In the rows, zero is written as 128.
Families of rows that turns and mirrors carry onto each other, the same ones carrying the whole set onto itself: the rest of each named row's family, in list order:
5 families of 3 rows:
vod: [150  98 126 120  88  95 129 135 129]
suk: [129 107 108 137 105 119 153  77 141]
Tik: [165 127 130 134  89 118 131 155 119]
ter: [177 128 134 140 136 136 139  92  98]
zevi: [162 142 123  94 121 150 118 122 125]
bupuz: [164 111 107 113 144  92 151 102 127]
bube: [130 139 103 116  94 148 139 114 153]
zizo: [164 137 102  94 135 114 139 132 137]
kotot: [145  84 127 140 102 121 142  80 137]
Gomev: [143 118 119 108  88 151 123 122 154]
narad: [166 105 135 154  98  99 142 129 109]
Sis: [181 141 111 132 147 117 153 122 115]
Demeg: [150  99 125  97 127 112 126  82 124]
fev: [168 130 132 162 104 158 144 112 122]
nit: [150 143 114 162 109 149 157  99 126]

The rest of the family of Sis: bupuz, zizo
The rest of the family of bube: suk, nit
The rest of the family of vod: Tik, narad

Families of rows that turns and mirrors carry onto each other, the same ones carrying the whole set onto itself: the rest of each named row's family, in list order:
4 families of 8 rows:
Renu: [101 117  93 181 116 163 156  94 144 167 149  57 126]
reke: [104 147  82 154 100 153 115 119 103 134 110  61 144]
Div: [ 76  84  84 141 152 137 133 114 125 141 140  79 131]
rudez: [106 143  81 153 120 145 111 123 112 137  92  63 140]
fad: [ 78  89  92 141 153 135 126  96 106 141 138  71 139]
voro: [106  88 105 160 100 186 117  92 120 161  89 117 142]
mobe: [ 98  95  88 174  87 142 131 120 123 156 102 111 118]
Lusa: [ 96  69 103 118 126 159 138  97 128 155 132  74 169]
kupez: [ 84  96  94 146 163 130 135 104 113 154 132  85 134]
Runi: [100 142  82 156 124 151  99 117 107 137  96  68 145]
guvod: [110 130  97 177 131 154 160 102 143 169 141  61 139]
Dumu: [ 98 140  86 117  96 184 112 125 110 164 104  72 142]
suf: [105 124  91 108  86 166 111 109 102 169 103  69 134]
Soru: [101 121  97 131 129 200 139  94 142 173 150  69 116]
maren: [120  90 104 151 102 191 117  85 128 152  85 106 126]
vumig: [103 123  85 111  80 172 121 133 116 158 107  79 141]
Vuk: [105 110  92 176 116 156 158 106 154 156 147  58 147]
losip: [ 77  94  94 147 162 135 126 101 114 162 135  90 128]
Tikup: [111 118 102 132 129 202 149  94 146 172 145  73 124]
nes: [101 106  92 182  94 144 125 104 121 179  96 101 114]
som: [108 130  97 178 127 156 149  96 141 171 143  55 151]
Fimok: [105  79 112 110 137 160 137  82 114 163 130  82 157]
bega: [ 84  78 104 113 136 158 130  95 113 170 128  74 163]
meris: [116 100 103 158 104 196 108  82 126 148  92 105 125]
pedi: [105 102  91 182 104 141 128 107 122 165  87 102 110]
Davo: [110 127  90 106  93 175 115 114 110 161  96  67 133]
rubev: [ 97 103  91 136 126 201 147 110 159 163 145  72 125]
Zosus: [112  88  98 154 100 191 117 104 130 139  93 116 140]
vigod: [ 98 111  98 153 128 207 144  96 155 176 137  71 132]
Babov: [ 96  94  93 180 100 150 123  99 110 154 102 112 109]
subol: [104 137  78 155 108 155 113 132 117 120 106  75 147]
dofig: [103  78 113 123 131 159 131  73 113 165 133  79 162]

The rest of the family of mobe: Div, Lusa, vumig, Vuk, rubev, Zosus, subol
The rest of the family of Davo: rudez, kupez, guvod, maren, Tikup, Fimok, pedi

Families of rows that turns and mirrors carry onto each other, the same ones carrying the whole set onto itself: the rest of each named row's family, in list order:
4 families of 8 rows:
siges: [160 134 132 117 151 141  76 138 133  97 132 148 109 121 133 138 136 143
 157 173 130 136  93  84 149  79]
rop: [167  89 113 174 104 140 122 114 118 122 133 139 122 105 105 158 114 141
 168 124 131 139 107  93 134  96]
binu: [170 133 127 136 120 139  97 119 158 140 107 172 143  92 161 140 155 154
 161 121 114 136 117 121 109 113]
bamel: [165 176 135 120 129 101  82 161 158 143 135 135 148 118 143 106 140 105
 135 146 100 134  76 108 148 115]
kamab: [153 179 122 111 155 121  86 157 148 145 132 143 132 118 149 105 142 113
 137 135  98 124  74 131 144 125]
paro: [174 149 107 129 126 133  98 116 165 133 137 166 129  99 155 119 154 159
 163 131 107 108 126 108 118 115]
leme: [144 117 126 155 134 125 115 157 100 138 126 119 127 124  99 141 103  95
 140 130 122 154  56 109 161 104]
Noro: [156 102 109 171 114 163 125 117 122 118 129 138 131 100  91 128 107 148
 169 140 137 137 111  95 142 109]
Zino: [159 119 101 137 101 144 137 137 138 167 121 139 162  91 141 132 134 112
 167  98 114 148  87 134 130 120]
beg: [151 131 113 163 106 129 130 138 133 167 139 134 158  86 123 115 118 103
 147  93  94 134  98 119 136 144]
kato: [165 130 102 136 108 148  98 154 136 161 144 101 129 136 131 129 159 142
 188 147  96 138  94 109 139  96]
doso: [150 135 109 149 138 122 111 152 109 127 158 111 110 131  93 123 101 100
 142 137 115 128  64 104 171 108]
lar: [146  89 108 161 129 168 126 115 107 124 134 149 119  90 112 147 115 142
 170 120 125 135 115  93 137 107]
Sem: [159 119 108 143 103 140 132 136 136 170 137 143 176  95 125 127 129  91
 148 109 102 143  95 132 146 124]
pera: [155 130 105 137 108 139  98 144 144 168 138  96 115 106 123 130 151 140
 177 145  84 132 113  96 157  85]
gutir: [155 164 136 110 143 107  81 159 144 147 143 144 136 107 164 125 147  98
 135 126  87 133  79 108 143 113]
Rudil: [161 117 110 147 103 133  97 146 132 159 145  98 110 123 127 147 154 135
 174 129 106 123 108  89 151  75]
gar: [170 129 142 142 117 139  96 101 161 144 127 165 155 102 148 137 150 164
 144 135  99 133 118  99 121 119]
Vimir: [159 147 132 146 160 115  75 136 127 105 142 146  94 132 113 128 123 142
 136 162 115 114  95  83 148  99]
surus: [152  99 105 175 126 156 116 118 114 116 114 159 112  87 127 152 104 149
 149 121 127 125 109  98 137 101]
davu: [147 114 120 148 142 131  96 160 107 131 137 107 121 110  96 119 109  88
 141 123 114 140  59  95 159  95]
vapo: [168 132 148 133 147 114 117 125 129 104 144 192 134  86 115 116 114 114
 134 114 138 140  86 108 148 124]
rirug: [140 136 102 139 140 131 110 175 105 121 145 117 112 105 107 116 105  83
 160 131 125 137  73 103 165 103]
Mogo: [157 149 123 136 157 125 116 127 132 112 118 187 146 100 128 113 103 119
 129 132 122 139  73 128 128 145]
Turag: [163 151 123 132 117 137 112 116 158 137 133 177 147  98 159 134 147 160
 163 143 110 129 131 107 125 127]
gog: [151 146 135 137 155 128  77 139 130  97 132 140  92 113 131 126 127 157
 156 158 123 126  95  69 139  97]
dof: [154 138 134 148 150 114 111 117 130 106 122 182 124  87 123 134  97 111
 116 112 133 125  87 115 140 125]
mevor: [142 134  96 148 110 156  89 151 137 161 128  90 133 122 141 137 140 133
 170 153  86 130 105  95 137  98]
Buza: [165 167 129 108 134 103  97 155 151 156 150 127 144 135 127 108 152 105
 154 140 103 137  72 119 142 118]
loz: [156 134 137 143 150 128 111 132 121 100 132 187 152 103 133 122 103 107
 127 122 141 137  77 105 128 136]
zoraf: [150 133 114 164 111 131 133 140 129 173 128 131 164  94 122 143 126 109
 143 114 103 149  71 136 134 141]
tomin: [169 135 122 121 147 130  76 131 137  95 138 150  90 129 132 121 130 145
 161 144 125 114 110  89 144  81]

The rest of the family of Sem: bamel, lar, pera, davu, Turag, gog, loz
The rest of the family of mevor: siges, Noro, beg, gutir, gar, vapo, rirug

